Here is a table of points, one per row:
[-0.4 -0.2 -1.0 -0.3  0.1 -1.1  0.2 -1.6  0.6 -0.2  1.0 -0.8  0.9  0.0
  0.4  1.5 -0.2  0.0 -0.4  1.3  1.0 -0.1  0.1  0.4]
[-0.2  0.6 -0.7  2.2  0.3  0.7  1.0  0.2  1.5 -1.4  1.3  0.2 -1.8  0.7
  0.2  0.0  0.3 -0.5 -1.3 -2.3 -1.2 -0.2 -0.1  0.4]
[-1.0  0.1  0.5 -0.7  0.2 -0.2  0.7  0.4 -0.6  0.3  1.4 -0.6  0.3  0.2
 -0.4 -0.7 -1.0 -1.3 -0.5  1.5 -0.7 -0.2 -0.1  0.6]
[ 2.1 -0.3  0.8 -0.5 -0.8  2.4 -0.5 -1.5 -0.5  0.3 -1.6 -2.5 -0.4  1.4
  0.8 -0.8 -1.7  2.2  0.4 -0.2 -0.7 -1.5  1.4  1.0]
[-1.6 -0.4  0.3 -0.5 -0.4 -0.4 -0.9  1.3  1.0  0.5  0.4  0.3  0.3  0.6
 -1.9  2.1  0.4  0.1 -0.6 -0.1  1.6  0.5 -0.6 -1.3]
[ 1.4  0.8 -0.5  1.0 -1.2 -1.8  0.5 -0.1  0.5  3.2  2.6  0.3 -0.7  0.6
  1.3  0.7  0.0 -0.8 -0.9 -0.6 -0.4 -0.7  0.1 -2.1]
[ 0.6 -2.3  1.1  0.3  2.1  0.7  0.2  0.4 -0.9  1.1 -1.7 -0.3  1.2  1.1
  0.4 -0.8 -0.7 -0.3 -0.8  0.2 -1.3 -0.5 -0.7 -1.5]
[ 0.9 -1.9 -1.1 -1.7 -1.0  0.8 -1.2 -1.0  0.6  1.2 -0.6 -1.0 -1.1  1.6
 -0.4  0.8  0.7  1.1  0.6  0.2  1.9  0.5  1.3  0.0]
[-0.4 -0.5  0.4  0.8 -0.3  0.0  0.6  0.6  1.1 -1.0  0.3 -1.2  0.7  0.8
  2.0  0.8  0.9 -1.0  0.3 -0.7  1.1 -0.2 -0.6  0.8]
[-0.6  0.7  0.1 -0.9 -0.3 -0.2  1.0 -0.6  0.5  0.9 -0.2 -1.3  0.3 -0.6
 -0.3 -0.5 -0.9 -0.3 -0.9 -0.5  2.0  0.9 -0.6  0.0]
[ 0.2 -0.7  1.1 -0.1  1.8  0.5  0.2 -0.4  0.9  1.3 -1.1  0.3  0.7 -0.5
 -0.6 -0.4 -0.2 -0.7 -0.7  0.8 -0.5 -1.5  0.4 -1.3]
[ 0.3 -0.5  1.2 -0.2  0.5  1.6  1.2 -0.5 -0.3  0.0 -1.2 -1.2  1.2 -0.3
 -1.1 -0.9 -0.3  0.7  0.1  1.2 -2.5 -1.6 -0.7 -2.1]
[ 0.4  1.7  0.2  1.7  1.6 -0.5  0.5 -0.5 -0.5  0.5 -0.6 -0.4  0.6 -0.9
 -0.5  1.0 -0.3 -0.9  0.3  1.4  0.1 -0.8  0.4  1.3]
[-0.8  1.0  0.0 -0.1  2.1  0.0 -0.1 -0.3 -0.3  1.6 -0.6 -0.2 -0.2 -0.2
  0.5  0.4 -0.1  0.4 -0.1 -0.1 -1.7 -0.1 -0.3  0.6]
[ 0.6 -0.5  1.0 -0.5 -0.4 -0.7 -1.1  0.7 -1.2 -1.0  0.0  1.3 -1.4 -2.1
 -0.6  0.5  1.9 -1.0 -0.3  0.5 -0.9  1.1 -1.2 -1.0]
[-1.3  0.5  0.2 -0.7  0.7 -0.7  0.0  1.0 -0.3  0.0  0.8 -1.3 -0.4 -0.6
  0.1  0.6 -0.3 -0.1 -1.1  0.5 -1.1 -0.1  1.0  0.7]
[ 3.3 -1.0  1.5 -1.2 -0.6  0.1 -2.2 -1.1 -3.1 -0.6  1.1  0.2 -2.6 -0.6
 -1.2 -0.1  1.1  1.3  3.0 -1.8 -0.7 -0.9 -0.2  1.6]
[-0.8 -0.1 -2.4  0.3  1.2  0.5  0.3  0.9  0.6 -0.8 -0.2 -0.7 -0.8 -0.3
  0.4 -0.5  0.7 -0.9 -0.2 -0.7  1.9 -1.4 -0.6  0.5]
[-1.0  0.6 -1.0 -0.4  1.0  1.5 -2.2 -1.2  0.6 -1.8  0.9  0.1  1.1 -1.0
  1.0 -0.5 -1.6 -1.3  1.7 -1.1  0.3  2.1  0.1 -1.7]
[-0.4 -0.2  0.9  0.3 -1.9  0.6 -0.3  0.7  0.3 -1.0  0.0  0.4  0.0 -1.4
 -1.7  1.5  1.4  0.0 -0.4  1.7  1.0  0.8 -0.8 -2.5]
[ 0.6  1.4 -0.2  0.1 -0.6 -0.9  0.5 -0.2 -0.8 -2.3  0.1  0.8  1.1  1.1
 -0.8 -1.3 -0.9 -1.4  1.4 -1.1  0.2  1.4  2.4 -1.2]
[-0.5  0.2  1.5  0.0 -1.6  0.8 -0.8  2.0 -1.4 -0.8 -0.4  0.7 -0.8 -2.0
 -0.7  0.6  3.3 -0.5  0.3  1.4  0.4  0.7 -0.3 -2.9]
[ 0.0 -0.2 -1.0 -1.6  0.8  1.2  0.8  0.7  0.4  0.1 -0.2  3.5  1.2 -1.3
  1.4  1.3 -0.3  2.4  0.1 -1.2  0.5 -0.2  0.2  0.9]
[-2.5 -0.7  0.0 -1.5 -0.3 -0.5 -1.1 -0.5  1.4 -0.1 -1.1  0.9  0.2 -0.3
  0.9  0.7 -0.8 -0.7  1.2 -0.2  0.5 -0.2 -0.6  0.8]
[-0.9 -1.2 -0.4  0.6 -1.5  1.3 -0.2 -0.8 -1.8  1.5 -0.8 -1.3  0.4  0.3
 -0.4  0.9 -1.3  0.6 -0.2 -0.7  0.5 -0.2  0.9  0.0]
[ 2.1 -1.9  0.4 -0.3 -1.9  1.7 -1.3 -1.2 -0.9 -0.4 -1.0 -0.3 -3.7  1.6
 -0.9  0.5 -0.6  1.7  1.4  0.1  1.5  0.9  0.5  0.2]
[ 0.3  0.7 -0.7 -0.7  0.2 -0.8 -0.1  1.1 -0.3  0.0 -0.5 -0.6  0.2  0.4
  0.4 -0.1 -0.8 -0.5 -0.8  1.3 -1.1 -0.6 -0.1  0.6]
[-0.3 -0.1  0.5 -0.6  0.0  1.3  2.2 -0.4  0.5 -0.6  0.5  2.6  0.4  0.1
  0.4 -1.1  0.8  0.7 -0.5 -1.0  0.2  0.3  0.5  1.5]
[-0.8  1.5 -0.1 -0.6 -0.2 -1.5  0.0 -0.9 -0.7  0.0  0.6  0.6 -0.6  0.2
  1.6 -0.2 -0.8 -0.2 -0.8  0.9  1.4 -0.8 -1.3  0.9]
There is one direction along which these points spread out most. Take the direction at right angles to it along which they spread out most. Go by this last direction. For each point below, how far along it does it lie, from 0 to 99? The average is 50, and the first point in the table lies past the average. One standard deviation of the points above along it is 16.
[-0.6  1.1 -0.3  0.5  0.3 -3.3  0.2 -1.0 -1.1 -1.8 -0.9  1.0  0.4  1.7
 -1.8 -2.4  0.6  2.3  0.7 -0.4 -0.4  2.0  3.3 -0.8] 49
[-0.6  0.1 -1.7  2.9 -0.7  1.1  1.3  0.5  0.8 -1.1  1.4  0.8  0.0  1.0
  0.3 -1.6  1.0  0.3  1.5 -0.2 -1.1  0.1 -0.9  1.2] 54
[ 0.5  1.3 -0.6  1.8 -0.9 -0.8 -0.4 -0.2  2.3  1.1  1.1 -0.2 -0.3  0.1
  0.5 -1.0  1.3 -0.2 -0.3 -1.7 -0.8 -0.6 -0.7  0.0] 53
[ 0.0 -1.3 -1.1  1.5 -1.2 -0.1  0.6  0.3  0.5 -1.5 -0.1  2.0  0.5 -0.4
  0.0 -1.3  0.4 -0.1 -1.2 -1.5 -1.0 -0.4  0.8  1.9] 54
[ 0.1 -0.5  0.5  0.3  0.5 -1.2  0.2  1.4  0.8  0.7  0.9 -0.8  0.1 -1.5
  0.6 -0.4 -1.5  0.3  0.3  1.2  0.4  0.5  0.5  0.5] 54
[ 0.9 -0.1 -0.3  0.0  0.9 -1.2  0.6  0.3 -0.6 -0.4 -0.5 -1.6  0.8 -0.8
 -0.3 -0.3 -0.7  0.4 -0.5  0.1 -0.9 -0.6 -1.1  0.3] 60
[-0.3  0.3 -0.3 -0.1  0.1 -0.2 -0.8  0.2  0.1  1.3  0.2  0.1  0.8 -0.1
 -0.3  0.5  1.1 -0.9 -1.2  1.2  1.0  2.0 -0.1  0.9] 43
[ 0.4  1.2 -0.1 -1.2  0.3 -1.7  1.4  0.0  0.1  0.5 -0.3 -0.1  0.0  0.1
  0.4  1.2  0.0 -1.0  1.1  0.0 -0.6  0.8 -1.7  1.2] 53
[ 0.2  0.8  1.3  0.3  0.8  0.6 -0.9  1.1 -0.2  0.6 -0.7  0.3  1.9  1.0
  0.1 -0.3 -1.0  0.3 -0.9  0.7 -0.2 -1.2 -0.9 -0.4] 59
